One turn sends every row of this set to another row. A few are shown first. Where does it send the rows asked after them?
kam: [ 13   9   6  -7  11   2   4  -1   7 -29   3 -11  -3]
rebu: [-18  -5  -1  -3  -9  -2  -7  10  -4   1   9  -4  -1]
fis: [  6  16  10  11   5 -12  -2  -4  -6 -20 -11 -15  -1]
Rovar: [  5   1  14   8   9  -8  -8   5  15  -9  10 -10   1]
sato: [ -3   5  10   0   5   6   8  -6   1 -17  23   9   4]
bota: [ -4  11  23  12   1 -17   8  -4 -11  -2  12 -13  -5]
vavo: [ -5 -13  14   1  -2   3  -6   0  -9 -23  11   9  -4]
zuvaf: [  0  13   5  17   2   4   2  -3 -16 -10 -13 -10  -9]
Vit: [ -2   6  -3  -8  -9  -7  -1  19   1  -1   1 -15 -12]
Lesu: [ -8  -4  -2  -1  -9  -3   2  18   0 -14   0  10  -1]
vefi: [12  6  0 -2  2  0  3 11  9  7 10 -5 -2]
fedon: [ -1   3  17  19   8  -6  -2   3 -19  -4   1 -14  -9]
Luko: [ 11   7   4  -7   4  -2 -12   6 -10  -9   7  10 -18]
Diga: [ -5  -1 -15   1   1  -5  -2  20  -4 -17   7  -5  -2]
fili: [  7   5   6 -11  -2   8   3   1  -9 -34   0  -3 -13]
Runuz: [  8  -6  12 -15   0   1  -2  -1  -2   2   3  -1 -18]
Mibo: [ -3   4   6   1 -11  -4   6  22  -1 -24   2   7  -1]
dus: [ -4   0   4 -13  -7   4  -2   0 -17 -23   4   4 -19]
sor: [-11 -14   3 -11  -7  -1   6  10   1  -5   4 -14  -6]
lari: [  0   8  32 -10  -4  -4   3   0   4 -12  10  -7  -8]
mem: [  4  -6   3 -13   6   1  -3  -3 -14  -7  17  -9 -20]
tup: [  4  -2  -4  10   8  -6  -5  19   5 -14  11  -9   2]
Keta: [ 19   6   0   0   4  -1  10  11  -1 -20  11   3 -18]
fibek: [ -7  12  20   6   0  -3  12   8 -26  -5   3 -11  -3]
bek: [-10  -2  11   3  -3  -3  17   3   8 -20  20 -16  -7]
kopa: [-15   3   3   6 -14   6  -4   6   5  -7   2   3   3]
mupib: [  1   6  14   2  14 -26   2  -5 -11 -12   7 -12   1]
Vadov: [ -8  11  -7  10   6 -12  12 -16  -7 -12   7  -4   2]
zugo: [ -4 -17   6  -9   2   3   1   0 -11 -17  12   8 -10]
gokuz: [  8  11  19   6  12 -18   3   1 -12 -12   4 -19   0]
dem: [ 14   0  -1  -9   2  -1   6  10  -5 -20   1   8 -19]
ved: [  4  10   9   6  12   0   3   5 -21 -11  -8 -20   1]
vulum: [ -7   7   5  19   2   2  16   0 -22 -11   7 -11 -12]
mev: [-10 -16   6  -8  -4   5   2   3  -1 -13   7 -19   3]
kez: [ -5   2   5  -4 -11  -1  12  14   6  -8   8 -24 -12]
Katil: [ 8 -3 -6 -4  5 -5  2 18  7  1  4 -5 -6]
Seram: [ -9  11  17   7  -2 -25   9  -5  -8  -4   8  -6  -5]
rira: [ 12  10  23  -7  -1  -1  -7   4  -4  -4   8   6 -14]
lefu: [  0  11   6   3   5 -21   1  -8  -5 -20 -10 -17  -2]
mosik: [  2  -7   6  -6   9   9   3  -8 -10 -11  25  -3  -7]
Levit: [ -9  11  -2  14   2  -1  14 -15 -11 -16   8  -6   2]
tifu: [ -8  14   6  -1  -1 -15  21 -12 -13 -13  10  -8  -5]
milaz: [  6  -3  14 -11  -6   8   0  -8   2  -1   3 -11 -16]
Dev: [ -3  15   2  11   7   7  10   0 -22  -5   2  -3   5]
med: [-10  14  14   4  -4  -6  21 -10 -15  -9  12 -11  -2]
pizi: [ -5  15   5   5  -9   4   4  -1  15 -20  -2   2  -1]
sef: [  0  18   2  10   5  -2   1 -11 -10 -18  -6  -1  10]
vab: [ -2  17   3   2   4 -11   0 -16  -8 -13  -8   0   5]

Katil -> dem
sef -> Levit
Where do these go?
bek -> lari
kopa -> mosik
Vadov -> tifu
zuvaf -> Dev
milaz -> vefi
mem -> Vit

One turn sends every row of this set to another row. A few are shown first. Where does it send the rows asked after them?
rukif: [-12   2   9  -4   2  -4 -12  -7  -9 -17  18 -15  22   3   4  11   2  -6
  11  11   6 -18   2]
das: [  0   2   5 -22  10  -2 -13  -4  32   0  14 -41  19   4  10  12  22  -3
  -2   3   7   1   2]
vogak: [-14 -10  10  -9   7 -10  -5 -20 -16 -15  14 -30  17  -4   4   2  28 -11
  11   1  -2 -15   8]
Puru: [ -9   5  11 -13   8   0  -4  -2 -13 -21  15 -23  11  -2  -5  19  18 -13
   5  -6   4  -6 -11]
turuv: [ 11  17  14   6   6  -3   3   5  -1   3  19 -26  22  15  -1  -2  28  -5
   0 -12   4   2   3]
mago: [ -3  19  -5  -4   3 -11 -15 -20  31   0  20 -27   9   1   8   4  24  -7
   6  -1   1 -11  18]
pinim: [  9   3   9   3  12 -11   2   8   1   1  27 -21  18   3  10  12  24 -21
  13  -4 -13   5  17]
zolub: [ 12   8   9   0   9  -6  -4   5  -5  -3  24 -21  20   7  13   7  17  -4
   5   0  -8  15  18]
nubar: [  2   9  -5 -21   9 -10   2  -9  17  10   6 -36  -4   4   7  11  23   1
  17   1   4  -7  12]
bitu: [  6  12  -7 -15  14 -16 -14  -9  20   9  11 -28   7  11   3  21  17  -9
  21  -5   1  -4  10]
guki: [-11  -1   5  -3  -1 -13 -22  -6  -9 -19  21 -22  25  -2  -4   0  11  -6
   8   7   6 -14   0]
diz: [-12   4  14 -10   5   3  -2 -10 -11 -20  12 -19  14   2   6  17   6  -4
   8   2   7 -10  -5]
Pugir: [  4  11  14  16   2  -8   1  -2   8   3  15 -21  22  13   6 -11  20  -4
   6  -6  11   0   9]
dama: [  3  -8  12   7   4 -14   1  14  12  -1  27 -28  25  -1  12   1  22 -17
  11   1  -6   2  12]
dup: [-13   6  15 -12  -2 -15   5 -18   4  15  14 -29  26 -13  11   0  36  -4
  -1  -6   6   1  -7]
Zofa: [-16 -10   8  -6  -1 -14 -14 -12 -11 -20  16 -32  20  -7  -1  -5  23  -6
   9   1   4 -10  -1]
ruvut: [ -9   5   8 -19   5 -12  10 -13   0  20  16 -17  19 -16  16  12  28 -15
   5   9  -5  -5   9]
Nolos: [  2  13  -3 -23   2  -8  -2  -4  16   4  21 -48   6   0   5   7  33   7
   9  -6  -5 -10   6]
pagu: [ -8   4   6  -9  10  -5  -5  -2 -12 -14  15 -20  12  -3 -13  13  25 -24
   8  -3   3 -19  -6]
zek: [ -8  16   8  -8  -2 -19   1   0  10  13  17 -15  17 -14   0  12  22 -13
   8  -9  11   2 -18]
Voliv: [ -9   1   6  -8  12  -6  -3 -16 -17  -9  12 -21  15   1  -6   6  28 -21
  10   1  -1 -25   6]
lur: [  9   5  -6 -23   8  -5 -10 -15   1  -6   1 -15  14   2 -11   0  20   9
   2 -12   2   0  -5]
debe: [  5  12   1 -15  11 -11 -19  -5  27   6  14 -36  21  15   0  16  21  -6
   8  -9   8  -4  -4]
bipum: [  2   9  -6 -15   4 -10  -8 -26   1 -12  17 -15  15  -3   4   7  23   8
   8 -19 -17  -6   5]
baf: [ -5  14  11 -16   0 -10   0 -15  -2  21  11 -15  27  -3  15   5  14   6
   2  10  10   1   2]
ged: [ -5  -1   0 -10   1  -8   7 -15  17   1   8 -18  19   1   0   1  19   0
  16 -14  -1 -31  -7]
rin: [ -4 -11  -8 -20   2 -10  -4  -6  21 -16  15 -14   9 -22   3   4  19  -8
   5   0 -10  -6   4]
Niz: [ -3  14  -4  -9   0 -15 -12  -5  28   1  29 -40  13  -3   5   9  30  -7
  11  -8  -8 -15   6]
zovev: [ -6  10   5 -10  -1 -27 -18 -10   1  11  26 -21  31 -15   4   5  29  -9
   3  -5  -2   9  -4]
fena: [  0   5  -1 -17   0   1  -8 -13  17  -5   9 -16  26  -1  -7  -9  22   4
  -8  -4   4 -22  -5]
Vezi: [ -9   6   3  -6   0 -23 -10  -6  10  18  16  -8  25 -14   8   3  14 -15
   9  12   9  -2   3]
Vek: [  0  26   1 -12   4 -15  -4 -10  -6  21  18  -6  18  -9  -1  10  26 -13
   4   1   1  -4   3]
rulut: [  3  -4  15   3   6  -5  13  16  14  -1  15 -26  15   1  10   2  18 -14
   8   2   6   5   5]
ruv: [  2   1  13  10   6  -8  15   0   9   4  10 -24  10   4   6  -9  27 -14
   8  -3   8   0  12]
pizal: [  4  -1   0 -21  11  -5 -16 -17   9  -7  21 -14  36   3   8  17  16  -4
   3  -9 -19 -13   3]
tilan: [ 12   9  11   0   6  -7  -3   1  -8   1  23 -31  22   7   5  -7  32  -1
  -1  -4  -6   9  15]
tov: [  7 -10  -8 -30   8 -10  -6   5   7  -1  17 -20  21  -7  -3  13  17  -5
  13  -1 -17 -17  -1]
Dar: [ -7   8  13 -21   0 -13   1  -2   0  11  22 -24  26 -12  18  22  18   0
   7  -2  -1  11 -10]
gupo: [  0  10  -1 -19   9  -2 -15 -17  26  -2  16 -31  12   2  14   9  21  -2
  -2   8   0   2  20]
tum: [ -6 -13   2 -12   9 -10  -1 -17  24  -9   1 -11  16  -3   7  11  12  -9
  13 -11   3  -7  -5]

zek -> Dar
Voliv -> pagu
Where do these go?
mago -> Niz
bipum -> ged
zolub -> Pugir

One turn sends every row of this set to another row. A few are shown first. Where does it send the rows asked after them?
Pur: [  4   8  -4   3   6   4  10  13   5   8 -11   6  -2   4 -12  19  20 -11
   1   2 -18]
Tobid: [ -2   8  -8   2   7  -2   8  11  14   9 -10   7  -4   5  -8  15  20 -13
   6   9 -17]
miga: [-26  13  -5 -10   7  -3 -19  15 -12 -11   0   4  -4  12 -12  21  33 -10
  -1  30   0]
Dafi: [ -2   2 -14   2  -3  -1   2  11 -10  18   5   0  -1  19 -13  16  33 -15
  -5   0   5]
fegi: [ -8   3 -18   9   6   3 -13   3 -13  -8  16  -5  12   2 -22  -3  23   3
  -6   5   7]
fasal: [ -2  11 -19 -11   9   5  -8  21   6  -4   7  11 -17  -8   2   9  17   1
   6  26 -12]
mana: [-26  12  -7  -7   6  -7 -20  17 -19  -9   2   2   0   8 -13  20  33 -12
  -2  26   4]
sika: [ -7   1 -14   3   7   4 -14  -1 -16 -12  17  -8   9  -4 -18  -1  24   7
  -5   4   3]
zan: [  2  -2  15  -1  -1  -2 -10  13  -4  11  10   6  -1  -5 -10  -5   7 -16
   3   2  -1]
gom: [  3   6  18  -3   0   4  -8  16  -9  14  10   4   1   0 -14   0  13 -13
  -1  -1   0]
mon: [ -9   0 -16   8   7   3 -19   5 -14 -10  17  -5   7   8 -23  -2  26   5
  -7   8   2]
zer: [-23  12  -8  -8   8  -4 -21  10 -19 -10   4  -2   2   5 -15  22  37  -5
   1  24   3]
Nusel: [ -1 -13   0  -7  -3   4   1  -1  -3 -17   6   7  -3 -14  -8   5  10  -4
  -8  14   4]
Defa: [ -4  -9   1  -8  -1   3   1   1  -1 -15   6  10  -1 -19  -5   8   8  -3
  -7  10   2]
gafoz: [ -5  16 -20  -8  10  -1  -6  23   6  -3   5  10 -14  -9   4  14  22   2
   1  24 -13]
sok: [-13   1   7 -10  13  -8  -4  31 -16  12   4   2  -5  12  -1   8  23 -12
  -7   6 -18]
Non: [ -2  -8  -3 -12   2   4   1  -1  -2 -15   7   7  -3 -22  -2  13  14   1
  -4  14   1]
faf: [ -4  -3 -14   9  -3  -8  -1   5  -5  14   6  -3   2  18 -16  10  32 -16
  -6   2   5]
mogo: [ -7  17 -18 -14  11   1 -12  19   0  -5   8   6 -15 -10   3  15  25   3
   5  25 -11]
zabu: [-20   1   6  -5  11 -14 -15  27 -12  11   5   3  -5  15  -3   7  23 -14
  -3   8 -17]

miga -> fasal
mana -> gafoz
Where do these go?
zabu -> Tobid
sika -> zer
gom -> Dafi

One turn sends every row of this set to another row. A few are shown first. Where does it send the rows asked after them?
vib: [ 11  -5  12   8  13   0 -10  -4  13   2   9  10 -12  -4   2  10  16 -10
  11   2  -1]
Valim: [ 11  -6  11 -20   8 -14  -3  -5  12  -4  21   3  -1   8 -16  11  -1   6
  -8 -10   6]
Fedav: [  7 -12  -8 -23   8  -6  -1   1  -4  -8  18  -1  11   1 -11   3   2  20
 -10  -9  10]
ladi: [  8   4   1 -12  -3  -2  -3  -7  -3  -5  20  -9  12   0 -19  13 -16   8
  -6  -8  -1]
nono: [  3   3 -10  -1 -11  18  -3  -7  -4   6   2   6  16  -1  -9   0  14   6
  -4  17  -8]
Fep: [-17  -2 -15 -10  -2  -5 -22  -4   2  -4  -6  11  13   3  -2   3  11   1
  -3   4  -2]
timav: [-16   3 -18   0  -8 -11   3  -2   0   1   0   0  10  10  -9   9  10   1
 -10   4  -7]
nagom: [ 13  -1   0 -22 -10   7   2  -9   3   2  16  -7  11   5 -17  -7  -5   8
 -11   4  -3]
vipe: [ -1 -12  -7   1   7   5  -8  11 -10   2  -1  12  10  -7   5   7  23  15
   1   7   2]
fakel: [ 17  -7   2  -1  -7  16  -6 -10  10   4  10  -7  -7  -3  -3 -12   7  -8
   4  10 -11]
ferud: [ -1   8  -3 -20  10  -2  -3  -9   3  -6   9   0   8  -3  -9  -1 -17  -5
  -1 -10  14]
Ref: [ -1  -3  14  -6   7  -1 -13   7   4   7  -5   1  -6  -5   9 -10  -4 -10
   5   6  -1]
ponek: [ 16  -4   1 -17   3  -5   6   5   1  -3   6   2  12   6 -10   4  -2  13
  -6 -18  20]
pipam: [-3  3  4 -1  5 -4 -6  3 -2  5  6 21 16  5 -9 23 18 11 -7  7  2]
velo: [ -5   0  -9   9  -9   3 -18  -3  -7  -1   2   5  14  -2  -8  19  12   8
   1   6 -14]
Dobo: [ 18 -16   4  -4  15   4  -3   1   4  -4  13  -4 -12 -11   5  -5   6   1
   9  -5   7]
Radit: [  4  -7 -13   3  -1   2  -6   4  -1  -2  -9  16  14   2   0   9  23   9
   3  -7   8]
Lel: [ 14  -7  15   7  -1   3 -13   0   4   2  10 -12 -11  -8  -1   3  -4  -6
   9   1 -14]
kul: [ 21 -18   8   0   4  -2  -6   7  12   0  -3   1 -10   1   6  -6  11   0
   7 -11   6]
vubel: [ -3   0   3  12  -1  -4   5   3   4   9  -3  -7 -11   0   6  -1   6 -13
   3   8  -9]
teke: [  0   6  -7  -6   1 -11  17  -9   7  -1  14 -14  -3   6 -11   0 -10  -8
  -5  -8   3]

vib -> pipam
nono -> nagom
Where do these go?
teke -> vubel
Radit -> ponek
Fep -> ferud
ladi -> Lel
Fedav -> Dobo

One turn sends every row of this set to another row. A few are shown first. Where does it send the rows asked after them?
kud: [ -7  -3   4 -16  10   8   9   7  -5 -11  -1  -6  -8   4  20  -1  13 -14
 -10   8   8   6  -5   8   4  -1   1  -8]
dila: [ -7  10   7 -14  -5   7   2 -11  -7   7  -9   6  -2   1   6   8  -2 -12
  -6   1 -13 -11   1  -1  -7  10   5 -12]
venam: [  0   7   9  -7  -5  -6  -7  16  16   2 -14   9   7  -8   2   6  17   5
   5   8   3   3 -12  -9  12  -2 -12   0]
Zaf: [  2 -16  -4   3  -4   0   1   6 -16  -7 -13   2 -14  -4   1   7  -4   2
 -13  14   1   0   0  -4  14   3   5   7]
Damo: [ -6   5   1  -6  -4  13   4   5  11  -6   7   4   7   1   8   3  -4  -4
  -7  -7 -14  -8 -13   2   1   3  22 -11]
tolil: [  6   0  -3  -3   8   1 -12  -8  10  -6  10 -16   9  -7  10  -1  16  10
   2   2   0  -5  -8   8  -1   0  -7 -25]
zuza: [  1   6   4  19   4  -2  -8  -1 -16  -5  -4 -11  -8  -6   4 -18   0  -5
   2  -3   2  -9   2  -8  -1   6 -22   3]
bar: [ -6  -7 -13   2 -14 -15  -5   2   8  -7  -8   8  10  -2   8 -23   5  -1
   1   1  -2 -11   6   5   5  17  -7   1]
damot: [ -9  -2   0  -3 -10  -2 -12  -5   3 -16  -6  18  -2   0   9 -11  -2   0
   3  -4 -21   9  -6  10  -3   8 -17   0]
zef: [ 9 -4 -2 20 11 -5 -5 -5 -3  5  5 -7 -3 -3 19 -7 -5 -6  4 11 10 -9  9 16
 -5 -8  8  5]
Reta: [  3  16   1  12  -3  -7  -2   7  -1   1 -22  13  -6  -3  -7  -7   1  -6
   1 -15  13   8   4   0  12  -2  -4 -11]
sinoz: [  4   4  -9  14  -3  11  -3   2   1  -4   7 -13  10  14  -9   7   5   1
   2   5  11  -2 -17  -2   7 -14  -5   1]
luza: [  2 -13  -9  -5  -4  -8   4   1  -5  15 -15  -2   4  -7   8  -1 -10   4
   1   2  13  11  -5  -7  11   7 -10  11]
babi: [  2   2   6  21  -4   9  -4  16  -8  -5   1 -21  -6   5   5   8  13 -13
   1  -3   2  12  -5  -1   4  -2   4   5]
Loriz: [  3 -15  -7  -1  -9  -1 -16   1   5  -9  14   2   3  10   5  14   1  11
  -5 -11  -3   2  -7  12  -6   7   1  13]
rol: [ -4 -14   2   1   3 -11 -12   1  -1  10  -2 -10  -7   2   8 -28   9  -7
   2 -14   6   4  -5   0   0  -4   4   9]
Voke: [ -1   5   9   2   2  -8  -9  -4   9   0  -5  -9   8 -18  10  -9   5 -13
   1   0   6 -17  -2  16 -16  -6   4   9]
vede: [  0  -9  -7  -6  -2   7  -4  -5  15  -4  -8  11  -1   1   4   9   8  11
   4  -4   5  -8   6 -13 -21  -2 -17   6]
sal: [  0   2  13  11   4  14  -9   9   8  -1   5   5   4  -1   4  -6  14  21
   3  -5  -6  -5   2  16   2   3 -15 -13]
tunos: [  2   4   3   4   0   3  -3  -1  15  -3 -10   5  -2 -11   2 -14   6  21
   7  -1  -3  30   2   0   3  -5  -1   2]
raro: [-11  -7 -13   7   0  11   5  -4  -5  -1  -3  -9   7  -3   3  -4  -4  -2
   3  12  -1  10   0  19   8   7   8 -22]
fulod: [  9   9   9   9  -1   3 -14  -2  10  12  -5   5  -6 -11  -9   9   3  -3
  13 -14   4   8   7   9  12  -2   9  -2]
fuz: [ -5  -1  -7   5   7   3  -4   7  14  -7   4  23  -2 -10   1 -14   0 -11
   3  -9 -19  -5  -4   6 -13  -1  -4   3]
befik: [  3   7   1  20   0   1  -9  12  -1  -4 -10  -2 -11  24   6   6  -2  -8
   1  -1  11   7   3  -6  -9  -2  11  -4]
robi: [ -2  -5  -7  -3  -1 -11  21   0   1  13 -13  10  -4  -6   3  -2  -3   7
 -10   0  14   0  -4  -6 -13   7  -1  -2]
Komar: [ -1   6 -10   3  -1  10  -8 -16   6  -8 -15   1  12   4   3  17  -9   0
   3  -3  15   6  10  -4 -11   3  -6   9]
vifof: [ 19   7 -11  -9   7   4  -3  -7   4 -14  14  -2   5  16   3   0   0   0
  -2  -3  -6  13   1  -8  -5   4 -14  -2]
litaf: [  5  11  -9   1  18   7 -13   0  16  -6   9  -2  -3  -8  16   1  -1  12
   9  -3  13  -9  -2   5   6  -8   7 -14]

damot -> luza
Reta -> zef
Where do these go?
fuz -> robi
vifof -> tunos
Zaf -> sinoz
zuza -> raro
Komar -> fulod

